In the rows, 128 means zero.
The same turns and mirrors carry the whole set onto itself and the rows of a family onto each other. Which other rows belong to the same family as each row named below? List them in the order they appear above.
These 16 rows form 4 families of 4 rows each.
G: [119 149 119 118 144 162 141 137 102 145 113 129 116 130 122 119]
F: [ 94 130 118 126 148 132  83 101 165 146 137 132 109 143 122 124]
U: [107 135 107 126 140 147  85 123 181 139 139 134 112 152 116 121]
N: [102 136 131  94  99 137 130 149 131 132 151 171 112 121 114 142]
V: [149 153  91 109 138 113 108 124 157 150 142 135 134 141 101 117]
X: [118 135 135  97 132 171 136 122 105 152 126 157 116 144 117 116]
Z: [162 151 111 125 117 115 131 131 145 131 155 121 135 142 113 119]
T: [115 115 112 103 138 153 141 127 100 148 120 148 111 147 115 117]
Y: [100 114 145 113 103 129 121 134 120 115 137 156 115 118 107 154]
K: [ 99 147 147 119 107 129 126 144 147 124 146 149 110  99 113 133]
P: [152 132 102 128 126 105  95 118 141 134 146 119 132 134  95 132]
R: [116 114 147 108 102 130 128 140 141 132 157 168 101 123 102 140]
A: [110 117 110 139 141 137  75 109 152 127 130 117 113 148 113 126]
D: [125 120 132 111 132 152 136 120  90 136 111 142 118 137 106 136]
J: [156 151  97 124 139 111 109 131 140 152 150 130 131 143 108 144]
L: [ 92 132 115 128 128 142 105 109 160 120 136 117 114 150 136 104]

Which other rows belong to the same family as L? G, Z, K
Which other rows belong to the same family as P? Y, A, D
Which other rows belong to the same family as U? N, V, X

The same turns and mirrors carry the whole set onto itself and the rows of a family onto each other. Which other rows belong to the same family as each row named below? List them in the order they appear above.
These 36 rows form 9 families of 4 rows each.
burof: [117 154 150  97 130 142 122 145 123 126 143 117 127 150]
furon: [166  97 127 133 151 134 132 104 128 151 121 133 107 130]
pofi: [131 159 127 137 118 108 124 136 141 103 121 127 145 152]
zuzen: [134  81 117 145 107 132 130 123 135 148 123 145 117 130]
ger: [113 149 145  92 134 142 126 145 132 128 142 120 128 158]
fino: [120 155 123 132 119 112 132 141 136 107 130 107 150 141]
darim: [140  90 107 145 113 128 135 122 142 151 117 145 112 129]
bavi: [134  94 108 139 120 130 138 116 134 147 112 150 106 122]
gitir: [115 152 128 135 119 106 123 144 134 108 123 123 153 147]
Rura: [108 156 150 103 127 129 125 146 131 121 144 120 136 144]
folaf: [118 152 149  90 128 141 130 143 126 122 144 121 121 144]
rufuv: [141  91 114 147 113 137 136 130 140 144 115 146 106 127]
nado: [119 159 133 125 120 112 120 145 143 105 128 117 142 146]
Susap: [164 115 137 130 160 132 129  96 136 153 117 129 109 130]
Tuvek: [142  95 106 150 119 131 140 119 125 153 126 142 114 120]
Lar: [162  94 138 128 151 122 118 108 125 152 124 129 108 130]
gudum: [167 107 140 124 151 120 127 107 131 159 118 128 107 128]
kag: [123 157 128 135 112 109 122 141 135 103 121 122 151 141]
pataf: [129  87 107 144 119 131 133 117 130 147 121 149 108 133]
dipa: [122 155 122 139 123 116 124 135 133 101 130 118 151 145]
goze: [122 154 150  96 122 140 126 152 130 132 143 119 133 142]
dete: [163 108 143 134 155 129 128  99 121 149 132 128 110 123]
ver: [113 146 152  98 122 138 135 143 123 132 148 112 128 148]
kem: [149  83 118 139 120 132 139 117 129 151 122 146 114 124]
Sal: [160 104 141 126 163 127 132 105 134 153 126 125 113 125]
dag: [164 105 139 130 155 131 132 111 123 160 122 128 111 125]
bovig: [143  91 104 146 114 133 130 118 135 145 123 146 110 127]
muvo: [117 158 145  92 125 135 120 141 130 127 143 116 126 146]
mateg: [173 108 129 133 152 134 126 119 128 158 126 131 105 131]
vanu: [125 156 144  98 130 138 122 151 129 126 149 129 136 148]
tav: [124 151 127 128 112 100 127 132 141 107 126 121 154 144]
boli: [114 152 150  93 124 125 113 144 123 130 139 123 138 145]
ril: [110 157 120 125 122 113 119 138 137 107 115 117 143 147]
vudis: [162 105 138 128 158 128 128 102 127 160 130 131 110 131]
taluk: [137  87 106 142 115 130 133 124 144 142 125 151 112 127]
Keva: [124 149 129 135 120 105 125 143 134  96 123 123 149 145]

Which other rows belong to the same family as bovig? gitir, dag, muvo
Which other rows belong to the same family as ril? Tuvek, mateg, boli
Which other rows belong to the same family as gudum? pataf, dipa, goze
Which other rows belong to the same family as burof? darim, kag, vudis
Which other rows belong to the same family as rufuv? ger, dete, tav
Which other rows belong to the same family as bavi? fino, Lar, vanu

The same turns and mirrors carry the whole set onto itself and the rows of a family onto each other. Which other rows belong to the same family as each row named below? List them in the order they appear above.
These 32 rows form 4 families of 8 rows each.
Dite: [132 128 102  90 105 119 145 178 143 139 118 113 135 142 157 116 149 138
 148 111]
dinat: [115  93  84  99 125 114 138 171 147 140 102 116 122 139 134 115 134 134
 126  98]
raro: [153 154 109 118 121 130 126 179 134 115 112 112 143 148 149 131 143 145
 128  95]
mugi: [122 104  91 117 183 134 128 147 114  99  99 168 141 128 147 148 128 127
 140  87]
Dakun: [160 125 110 159 133 147 121 160 134 120 124 133 171 157 165 146 124 149
 135 114]
vav: [155 133 110 117 124 153 139 168 139 131 153 157 164 138 157 131 159 123
 172 120]
gek: [145 148 110 103 110 125 137 180 137 127 118 111 142 145 158 125 149 142
 143 107]
kofu: [138 141 110 100 155 136 140 154 110 106 118 164 155 130 176 144 149 131
 171 107]
Pok: [142 141 108 114 167 141 130 153 108  97 111 165 154 133 166 151 141 132
 156  97]
lati: [138 106 101 101 121 145 148 165 146 146 151 158 156 134 154 121 157 118
 176 127]
kove: [157 128 112 143 118 142 132 163 136 131 132 131 173 156 179 138 133 148
 154 127]
dibu: [128  74  80 135 161 147 126 157 145 127 124 162 143 133 112 133 131 117
 127  93]
dufal: [118  65  79 115 147 141 139 157 149 143 131 161 140 129 122 122 137 114
 145 108]
bog: [106  88  87  90 166 125 145 148 120 122 107 166 137 123 158 133 138 123
 162 106]
sefe: [120 106  92  89 112 114 146 173 147 144 111 114 127 138 147 113 144 134
 141 108]
Sesif: [134 118  92 127 140 126 121 173 140 116  96 115 130 144 126 131 128 140
 106  82]
dud: [116  61  84 126 127 126 143 154 149 154 120 136 150 146 158 123 121 138
 145 127]
refa: [161 129 104 151 153 160 117 164 133 108 135 159 163 142 130 144 139 125
 134  93]
vusiz: [144 101  90 151 162 156 117 160 138 111 126 161 152 138 116 142 131 123
 123  87]
fep: [119  60  81 143 142 130 132 152 147 141 111 136 149 147 144 131 113 139
 127 113]
fizuk: [143 110 107 125 110 135 144 160 142 145 135 132 168 151 183 129 137 144
 164 136]
filav: [122  77  86 101 132 140 148 160 149 150 142 161 147 130 140 118 148 115
 164 120]
Mesum: [127 124 105  88 152 131 148 153 115 118 120 165 150 129 176 136 151 128
 178 114]
bopi: [125  83  96 118 115 129 147 158 148 154 132 134 158 147 174 123 132 140
 161 136]
pofa: [165 144 113 136 137 159 126 167 133 116 145 157 167 142 147 140 152 127
 156 107]
paz: [113 103  94  84 155 125 149 150 120 125 116 165 141 124 169 132 147 124
 174 114]
mugiv: [121  98  84 115 136 119 129 171 145 128  95 115 125 139 124 124 128 135
 111  89]
Guk: [149 106  99 166 146 145 116 158 136 118 115 136 164 155 150 147 114 147
 120 104]
zaz: [110  88  84 104 177 128 135 146 119 111 100 168 136 125 146 141 130 124
 147  94]
Doda: [132  78  88 160 150 138 121 154 142 127 109 136 154 151 141 140 109 143
 116 103]
rame: [135 126 100 122 178 139 125 151 109  93 104 166 149 131 154 152 133 131
 144  88]
zim: [149 140 104 129 134 131 119 177 136 111 103 113 139 147 136 135 134 143
 113  85]

Which other rows belong to the same family as filav? vav, lati, dibu, dufal, refa, vusiz, pofa
Which other rows belong to the same family as fizuk? Dakun, kove, dud, fep, bopi, Guk, Doda
Which other rows belong to the same family as Mesum? mugi, kofu, Pok, bog, paz, zaz, rame

The same turns and mirrors carry the whole set onto itself and the rows of a family onto each other. Which other rows belong to the same family as each row named below? List them in the order they appear above.
These 32 rows form 4 families of 8 rows each.
malel: [136 116 146 137 133 146 131 109]
dad: [134 126 146 135 139 122 123 104]
dig: [ 97  98 132 146 130 119 143 140]
dobut: [113 129 154 116  96 126 127 138]
napag: [107 102 139 128 139 112 153 153]
fer: [110 130 113 112 122  99 119 118]
zuz: [136  92 101 131 140 120 142 134]
didab: [137 102 138 141  94 128 168 128]
muli: [141  86 148 130 109 139 160 127]
val: [148  85 104 132 133 115 133 127]
fufus: [131 127 156 104  89 119 140 124]
Vulas: [142  97 138 136 112 145 164 119]
miga: [158 108 108 114 104 120 126 111]
Binis: [136  83 107 127 136 111 153 109]
narud: [118 132 123 114 135 100 121 124]
Daro: [ 94 106 154 129 128 119 151 135]
bekun: [131 118 143 127 143 136 129 102]
dalid: [109 112 122 105 119  91 116 129]
sakid: [119  86 116 105  94 118 155 142]
Lanis: [132  80 139 128  96 138 161 123]
dero: [120  96 119 115  87 100 148 144]
noke: [117 110 104  98  97 114 154 135]
big: [103 127 156 110  97 121 145 121]
lagok: [115  98 114 105  98  91 149 135]
Tumo: [155 116 128  97 102 119 136 105]
gur: [161 111 120 109 106 110 141 105]
mul: [145 113 124 115  93 125 128  95]
Tusul: [116 111 124 102 136 110 109 119]
Rugal: [119  87 104 138 140 120 140 122]
vula: [138 103 158 144 135 126 127 108]
sulo: [ 92 100 142 134 125 127 138 144]
dolef: [117 119 160 111  92 117 138 113]

Which other rows belong to the same family as malel? dig, val, narud, Lanis, big, lagok, Tumo
Which other rows belong to the same family as sulo? fer, zuz, muli, bekun, dero, gur, dolef
Which other rows belong to the same family as Daro? dad, fufus, Vulas, miga, dalid, sakid, Rugal

The same turns and mirrors carry the whole set onto itself and the rows of a family onto each other. Which other rows belong to the same family as each row named below? List them in the order they appear above.
These 20 rows form 5 families of 4 rows each.
lafa: [129 102 130  99 133 111 123 160 110 115 152 120 132 113 121]
zala: [141 100 134  92 131 116 104 144 111 115 159 126 111 121 129]
fab: [131 123 100 105 116 139 103 108 133 138 118 155 144 115 115]
poko: [144 146 102  99 131 131 105 112 142 144 123 157 135 102 118]
doz: [114 160 136 127 130 115 152 127 145 117 127 131 133 139  98]
Rikim: [171 137 130 123 132 126 137  96 133 149 118 106 100 123 125]
niror: [125  96 138  82 135 109 128 142 110 115 137 123 126 104 122]
pime: [132 142 118  70 118 134 102 100 131 137 125 143 143 123 128]
sotu: [112 147 147 137 128 118 142 133 141 101 137 132 128 147 114]
ris: [120 138 141 146 118 109 130 123 155 106 132 126 122 146 104]
fudu: [130  99 126  85 116 126 122 154 111 115 143 126 116 111 119]
Roso: [168 141 154 115 134 119 132 102 125 130 120  92 107 131 135]
gose: [164 147 140 119 143 125 123 104 133 144 131 109  88 120 139]
gopaf: [168 130 142 117 141 127 142 105 140 144 113  98 109 142 117]
fito: [129 107 147 110 138 119 106 151 110 116 151 116 128 110 142]
vuguv: [121 155 143 128 117 126 145 132 148  98 125 120 120 145 108]
lapud: [145 137 109  88 127 138  91 101 135 134 113 148 133 118 125]
gemeb: [173 134 144 129 129 136 134 104 129 144 129 108 101 129 106]
mez: [116 144 137 147 126 118 149 133 143 118 133 139 146 129 119]
vobe: [136 117 112  84 127 137  96 109 138 139 115 149 137 135 126]

Which other rows belong to the same family as lapud? lafa, Rikim, sotu
Which other rows belong to the same family as fito? poko, gose, mez
Which other rows belong to the same family as zala? fab, doz, Roso

The same turns and mirrors carry the whole set onto itself and the rows of a family onto each other. Which other rows belong to the same family as each row named below? List them in the order they appear above.
These 18 rows form 3 families of 6 rows each.
lem: [114 128  98 109 117 140 107 134 128 119 162  90 133 146 115  95 130 130
 110 123 145 106 106 136]
zok: [121 105 135 132 142 143 149 113 134 139 135 128 149 138 109 149 139  88
  87 124 139 160 116 137]
tige: [119 122 138 129 109 132 121  95  86 109 140 146 115 107 138 124 137 149
 109 136 129 114 119 151]
dorin: [111 124 116 144 144 168 114 136 118 149 122 134 118 164 115 153 140 128
 141 131 128 152  96 152]
Kov: [146 132 143 125  86 162 111 117 127 143 124 137 127 125 142 132 159 128
 105 153 155 108 121 111]
gad: [114 123 146 151 111 138 122  99  95 101 138 159 107 103 134 132 136 138
 111 126 134 118 115 138]
Kile: [116 129 109 115 124 144 109 144 133 132 175  82 132 133 104 110 140 132
 110 113 148 120 112 144]
Dumal: [138 128 143 121  95 145 107 122 133 147 120 138 131 115 146 127 160 125
 107 146 158 111 132 111]
Zuda: [131 135  99 149 126 142 143 131 138 121 135 100 150 125 103 135 143 136
 143  99 127 112 144 148]
duk: [125 147 107 143 120 130 150 117 138 116 131  92 147 129 113 133 139 138
 133 112 125 107 156 141]
poz: [116 123 124 144 135 167 115 132 127 146 121 142 111 166 132 142 129 115
 140 139 126 151  89 133]
dem: [116 117 118 140 134 167 114 123 120 161 121 129 114 165 119 149 134 131
 135 127 120 143  87 154]
Riti: [122 143 103 147 126 140 145 118 129 113 138  95 150 121 106 138 135 132
 138 125 113 108 155 135]
vife: [146 142 139 114  99 152 111 101 124 137 118 130 134 116 141 134 155 121
 105 152 153  92 128 125]
noge: [124 112 144 144 110 140 119 110  92  99 139 146 103  97 136 138 140 139
 119 125 126 116 106 141]
guvot: [120  93 131 126 131 150 144 120 138 138 134 124 144 147 110 155 129  93
  87 115 147 157 115 132]
peri: [110 134 107 104 121 147 118 136 123 120 171  86 127 134 113 100 135 131
 120 125 146 104 105 144]
nes: [106  93 137 141 127 145 149 118 129 131 130 128 136 145 115 157 134  97
  88 127 135 156 110 115]

Which other rows belong to the same family as noge? lem, zok, Dumal, dem, Riti
Which other rows belong to the same family as vife? tige, Kile, Zuda, poz, nes

